Each path below is one point turned by a fixed rotation once a step. After each direction that follows a path, write how fast that rotation turns it, in degrees per step (0 if it stays still).
Each turn is a multiple of 5 degrees from 10 to 175, or 0.
Each row of a path follows its step; steps can be skipped.
path 1
step 0: -5	4	-9	-4	6	11	8	-10	0	9	-6	14	4	18	17	-6	-14	-24	-34	-6	-9	-16	12	-20	11	26	0	32	-1	19	-10	-18	-7	-17	-9	11	-13	21	14	-4	-14	-23	-13	-16	16	-27	5	-5	-5	3	8	-3	4	-18	0	-19
step 1: 2	-9	18	27	12	-9	-9	-8	-18	12	-8	1	5	1	15	-2	24	16	15	-4	5	1	12	-13	19	44	17	-5	-10	-8	2	5	18	-12	5	-1	1	12	-10	-6	7	-11	16	-10	-44	-4	7	5	-13	21	21	-6	18	0	0	11
step 2: 13	28	-10	-5	-4	2	-5	-6	23	17	18	9	9	17	24	25	-5	14	-11	5	0	-3	9	6	-10	17	25	-7	3	7	7	-13	11	-28	1	19	-31	-6	-3	-2	17	-1	-12	-2	5	2	0	-22	5	-31	16	-13	-20	17	14	15
step 3: -12	-3	-17	-7	22	8	25	18	9	7	3	-2	-8	16	4	-9	-29	-3	-2	-9	28	-7	31	-4	2	13	-12	12	-19	-22	18	35	9	-14	-2	-11	0	1	23	-3	10	10	14	1	-23	-20	-8	17	4	-12	11	-11	14	8	1	5
step 4: -38	-26	11	26	5	3	-15	-19	20	5	7	6	6	-23	13	21	-17	18	-7	23	0	-10	-7	-6	-7	-6	3	-9	3	14	15	7	11	4	5	8	-7	2	29	-27	23	6	-12	-13	-8	-12	5	-12	4	7	-10	-1	0	-1	25	2
step 5: -25	-23	-20	-12	-8	-4	8	5	14	2	10	25	24	7	-13	12	-7	-15	-8	-16	15	-17	4	-13	5	13	10	18	16	-8	-21	-1	21	-32	15	3	20	-5	-2	15	-20	2	0	-21	-12	-12	16	-8	-17	-7	-14	-7	-22	-5	-7	5
step 6: 3	12	29	15	-3	6	-11	-2	-8	6	19	1	9	-7	-12	14	15	4	10	-3	12	-10	14	-14	18	-14	28	17	16	23	-4	16	19	-16	-18	-19	-1	19	31	-13	7	-3	18	7	-16	2	-7	4	22	5	11	-24	4	-20	-11	-7
step 7: 1	-1	-22	5	-13	22	-2	-29	1	17	17	18	9	-8	27	10	-4	-4	14	-6	-9	-18	-21	8	16	16	14	6	5	10	4	20	1	-18	12	-7	3	-23	-17	12	6	36	3	-3	21	1	18	12	9	-1	13	-20	8	18	10	-2
step 8: 16	-14	7	-19	10	-25	-5	-9	7	1	2	12	-6	-32	1	17	-21	15	-16	-13	33	-13	7	5	0	-5	8	13	-14	-22	2	26	2	-7	-34	3	2	1	-12	11	10	2	7	28	2	-19	-2	2	-4	-7	13	-16	-11	-23	-3	-6
step 9: -5	2	-18	-6	2	14	14	-33	17	22	-17	-6	-17	-24	14	8	-3	-1	7	14	9	-41	-11	-10	-3	-17	11	3	12	3	19	-15	13	4	23	7	-4	5	13	0	-6	12	-7	-1	-21	-8	-25	12	12	27	2	7	-10	-2	-11	-12
step 10: -16	-27	-14	-24	-5	-9	-14	0	-12	0	4	4	23	2	-5	27	11	11	11	-41	-20	-5	10	9	6	-10	9	-23	16	-28	15	-13	-12	-10	2	1	10	-18	1	-9	-1	10	5	-7	-14	-18	-1	18	0	-1	10	-4	-15	-28	8	2
step 11: 11	11	8	-1	0	11	-19	2	-15	24	-7	-3	26	-23	-13	-19	-2	0	-12	1	-4	-31	-3	-29	-14	-7	7	3	18	3	18	16	-5	-12	12	-20	14	-4	19	3	4	-10	-10	2	18	5	-30	-14	-6	-28	10	-13	-15	-14	-19	6
2	-1	7	-4	6	-4	-3	-1	0	-8	4	-3	-1	-6	-1	-6	2	2	0	0	0	-5	4	-3	2	-5	4	-3	1	-1	0	7	-4	-2	3	6	-5	6	0	-6	-1	-1	4	-1	1	2	4	4	-2	0	-1	0	-1	2	2	7
155
3	4	0	0	1	-3	3	-2	2	-1	3	-3	-3	-1	1	-1	-1	-2	2	-4	1	-4	3	-1	-4	6	0	8	1	1	4	-3	-3	4	10	0	6	-1	1	2	-3	7	0	-7	2	0	9	-1	3	-4	4	7	-1	0	-1	-2
160
1	-2	0	-4	0	2	-3	-5	1	1	1	-1	-3	-1	-5	2	5	-3	2	-5	4	-1	-2	5	-3	1	0	-1	1	-1	0	-5	1	-5	0	6	-2	3	1	-3	-3	-3	3	-7	-9	4	1	-10	-4	9	-1	1	0	-1	-2	-4
85
path 2
step 0: -10	-19	8	0	-20	7	-14	12	-11	-26	-10	34	10	-8	4	26	-12	-32	10	-12	30	-3	12	-2	-10	10	-4	32	-9	1	12	6	13	12	-11	-33	-4	-2	18	-7	4	13	-5	2	-2	-10	-24	-3	-1	-2	12	9	-1	-3	2	-22
step 1: -21	11	2	11	-3	-15	9	-15	22	-9	10	36	9	-2	20	-4	11	0	-16	3	-3	32	8	-8	32	1	7	3	-17	-13	7	1	3	-14	8	10	-29	-8	1	-1	15	5	10	6	-27	2	-28	16	26	6	-5	-6	-9	15	11	10
step 2: 4	-6	-26	14	18	5	-3	16	8	-3	17	2	-6	-15	-8	-11	-9	-21	-9	9	-13	30	-1	-12	19	-18	-25	16	-3	21	-20	-2	-12	-21	-1	-20	4	5	-11	7	18	6	-31	14	9	-9	-3	1	-10	-17	13	-17	-11	-16	18	-20
step 3: -18	-6	10	-5	-1	-6	-7	-12	-18	-5	-4	9	1	-14	9	28	24	-17	-11	6	-4	20	18	16	10	7	-23	8	-3	-17	15	-3	2	18	-20	-22	2	-6	28	1	20	4	24	-8	21	0	0	-22	-12	-23	24	1	10	-12	19	10
step 4: -4	24	-21	0	16	-10	11	-16	24	-13	17	13	8	-12	3	18	-13	0	-14	-7	-13	8	-9	-12	-11	14	2	23	-20	20	3	-14	2	12	-11	13	-13	-17	18	-2	19	29	14	7	-8	-24	10	10	2	5	-21	0	-18	23	14	12
step 5: 19	-5	-23	-7	-1	-23	-14	24	21	-17	-13	-10	-5	20	-11	1	3	-38	-15	0	8	21	5	-6	14	-9	-22	15	-13	-17	-13	11	5	-7	-3	11	15	-13	8	-7	-8	27	-21	23	12	5	-7	-1	7	-19	-1	-21	7	0	-8	5
step 6: -6	-11	10	-2	-17	10	-21	2	16	6	1	-4	0	0	27	3	24	-14	3	13	-18	30	8	-3	-1	-3	4	20	-27	-3	28	4	-11	34	-7	9	-7	-22	4	-3	10	-18	-4	1	18	-15	8	-8	13	-2	8	25	11	-9	18	-26
step 7: 2	-3	-24	-3	-2	-8	-2	-14	-6	4	-11	38	-25	-11	-3	2	-7	22	6	9	9	25	-2	-16	-9	9	9	19	-16	6	-10	-17	-26	-3	-14	-3	17	-34	0	12	-2	20	15	-3	-17	-20	9	-4	8	-2	1	-27	3	21	8	-10
step 8: -3	-15	-17	-2	-5	-13	-23	-10	1	24	17	-1	2	11	-8	0	4	-17	-16	12	20	13	21	22	9	-16	-31	5	-2	6	-3	13	17	9	15	23	36	-7	14	-17	1	14	-21	-9	-22	-11	-12	3	0	-9	-1	-5	-10	6	27	6
step 9: -8	-8	-19	16	-26	-1	-11	2	2	-16	2	-1	13	3	11	1	9	-18	11	13	15	8	-14	-16	-10	2	22	25	-8	8	13	9	-12	10	-41	3	0	11	19	-3	0	7	7	-22	10	-7	-17	13	6	-12	-9	12	-9	-37	27	-13
step 10: 8	-10	6	2	-33	-23	14	-36	8	-12	11	28	-26	-3	11	-21	-19	-9	-15	2	-7	19	12	13	7	-7	13	28	-4	-7	3	-2	-10	-18	1	-19	-5	-11	3	-11	-17	15	16	15	-1	-24	-5	-1	15	-5	6	-4	-9	7	-8	11
step 11: -30	-3	-7	7	11	-17	-16	7	33	13	9	-9	-20	6	11	-14	7	0	-20	3	5	13	12	-14	-2	7	-38	23	13	5	2	1	12	-2	-14	5	8	6	-24	-1	13	11	-12	8	-31	-12	-2	3	-2	2	31	7	-12	-17	16	-3
-2	0	2	-4	0	4	1	-3	3	6	1	4	-4	4	0	3	3	-3	3	0	1	-10	-2	3	2	4	-7	3	-2	4	0	-8	-2	-5	-5	-6	3	-8	2	-2	2	0	-1	-3	-1	1	3	-1	1	7	5	1	0	1	-1	4
95
-5	2	-1	-1	-3	-7	1	2	-1	-5	-3	7	2	-2	-6	0	6	-2	3	-4	-1	4	-3	-3	0	0	0	1	4	-1	2	-2	-2	-4	-5	0	8	-1	-2	5	-5	0	0	1	-1	8	-3	-6	-5	-1	-5	0	6	-2	-2	4
160
1	-1	0	8	-1	-1	0	1	2	7	-5	-1	3	-2	-3	12	-3	-5	0	-1	1	-1	-4	3	1	0	5	-2	7	-2	-4	0	4	2	-2	-1	5	-3	4	-6	0	4	4	4	2	-1	-3	3	1	2	-6	5	-5	0	1	1
80
-4	4	5	0	5	-6	2	-4	1	-4	-1	-8	-3	3	-3	1	-7	0	-2	-1	-10	-1	3	-1	5	4	-1	1	2	-2	5	0	-1	-3	-5	0	-2	3	0	1	3	6	0	0	4	0	3	-5	-2	-2	1	-1	-7	-5	0	3
45
-2	-4	6	3	1	-2	1	-5	0	-1	4	6	-6	-3	0	7	4	-1	9	-3	-2	-2	4	1	-6	-5	3	-2	-3	0	0	-1	-4	7	-3	0	-4	3	1	0	-5	1	2	1	4	-7	-1	-1	-4	0	4	-3	0	-2	-6	-1
110
1	-3	1	6	-2	1	0	6	3	1	1	-5	-1	7	0	2	7	1	6	4	2	4	1	1	-4	-2	-6	5	2	0	2	0	4	-3	7	-1	6	3	0	1	7	2	-3	-2	2	2	0	3	-8	-3	-1	-2	-5	-2	-6	0
120
path 3
step 0: -14	-8	-2	4	-8	24	-4	-7	-8	1	4	4	-6	15	6	14	3	12	-14	-2	7	1	5	18	-8	18	18	5	-10	4	4	2	-3	-16	-5	-23	-2	17	-17	-20	4	5	-24	-15	-7	41	-4	11	-10	12	18	-1	-6	-15	9	12
step 1: 17	-1	9	25	3	-4	-15	14	-25	-6	20	13	-6	-6	-14	20	6	1	11	0	12	-6	25	13	1	10	-14	-9	0	8	3	-7	-1	-14	-6	9	-11	4	-18	3	-8	2	-12	11	1	5	0	20	-3	-22	30	4	-13	21	4	15
step 2: -4	6	9	2	6	10	-13	-13	-24	-13	6	2	-8	12	20	6	-8	3	-10	0	1	-15	-8	26	22	12	-9	19	0	27	14	19	9	5	5	1	-12	-4	-4	14	3	-4	-25	-7	-2	-8	8	29	18	10	10	-17	-5	-12	4	-9
step 3: -8	6	4	19	-3	6	-7	2	-10	-19	-12	1	-2	-8	1	10	-1	27	16	-4	4	3	10	7	1	9	9	-3	-26	6	-2	-2	-26	-16	-9	-2	-5	11	-1	2	-34	-1	19	-9	-11	6	4	11	34	-12	11	-23	-12	-7	-13	-13
step 4: -10	15	6	0	-7	2	0	-5	-25	-23	6	19	6	27	-19	9	4	-11	17	-1	17	-17	7	8	15	3	-13	11	-18	2	14	-17	1	0	14	-7	-16	-29	8	-14	-7	8	5	-6	11	-13	0	-8	22	-6	-13	-9	6	-10	5	11
step 5: -10	4	1	-2	-10	-19	-1	-4	13	-29	-9	16	-1	3	10	-8	1	12	16	0	-4	-24	-5	10	-9	10	-4	-16	-22	-5	32	7	-5	-23	-12	13	-6	-4	0	1	18	9	6	-10	-12	-4	19	6	1	20	-8	-24	4	6	-20	-3
step 6: 16	-9	-13	13	2	-4	-6	0	-17	-17	-17	-13	-7	17	-21	4	15	8	5	9	-19	-5	-7	-1	-17	7	-14	5	-13	-13	-6	16	7	-26	0	-7	-15	-11	8	-8	-12	14	10	6	28	-6	-16	-16	12	16	9	-3	14	-13	-21	-3
step 7: -15	10	10	1	-19	-21	-21	1	0	-1	-22	16	1	4	2	11	6	-16	1	4	3	6	9	23	-7	0	-1	4	-8	-13	3	-4	9	-17	-4	-37	6	-25	4	-2	19	19	-7	-2	1	14	8	0	-6	11	2	16	5	3	-13	-26
step 8: -11	-11	-1	-2	15	-14	9	1	6	-32	-16	15	11	3	-24	7	-1	17	19	5	0	4	-15	8	-7	3	-5	11	-1	-3	-9	10	10	-18	-7	-1	2	9	-12	-6	3	8	-24	9	-12	23	-14	5	-11	10	30	7	26	7	6	8
step 9: 3	-19	7	7	13	-9	-10	-6	-23	5	8	13	-10	-2	-7	1	9	-12	-20	-6	-1	15	4	21	11	-6	-18	12	-8	-11	-5	-4	-10	-32	9	-3	2	1	-11	8	32	-9	-3	25	0	2	-22	5	3	-3	19	-12	4	3	2	-25
step 10: -24	7	14	-5	12	-11	-1	2	-7	26	0	4	3	-13	-26	15	-3	2	12	-5	2	8	-8	9	-3	13	4	23	-5	20	0	13	-9	-5	-11	7	0	-1	-8	3	8	-11	-12	-4	-5	7	3	37	22	6	6	16	18	-21	-15	-13
step 11: -11	-15	16	-2	3	23	-1	0	-23	5	-16	20	13	23	-24	22	4	8	-10	5	4	18	-11	0	23	-1	3	3	-10	4	2	-5	-27	-7	-18	2	-5	6	-2	-17	-4	-19	-3	13	-11	14	-2	2	0	-2	-7	-26	-8	8	-12	8
6	-1	0	7	3	-2	-4	0	-4	-1	4	-5	-3	0	1	-2	1	-1	-7	-2	-2	-4	-4	-2	-7	2	-3	3	0	3	-1	5	-3	-6	-1	7	2	-2	-3	8	1	-2	-2	0	-2	-4	1	2	1	3	-8	2	4	3	1	-2
95
-6	-2	1	-1	5	1	1	-3	-1	1	0	-1	5	-2	-1	4	-4	0	-4	-2	1	-4	0	-6	6	4	-4	1	-2	5	5	0	-5	6	2	6	1	-4	1	0	-3	-3	9	0	0	2	5	-3	10	-2	0	-5	0	3	-3	0
45
1	-2	0	-3	-5	1	-3	-2	1	-2	2	-2	7	2	4	2	-3	-5	1	5	-3	1	5	8	3	6	5	1	3	-3	-5	1	-2	-3	2	5	2	1	-4	1	7	0	5	-4	-2	6	0	-2	-2	1	-6	-4	-6	-1	0	-6
160
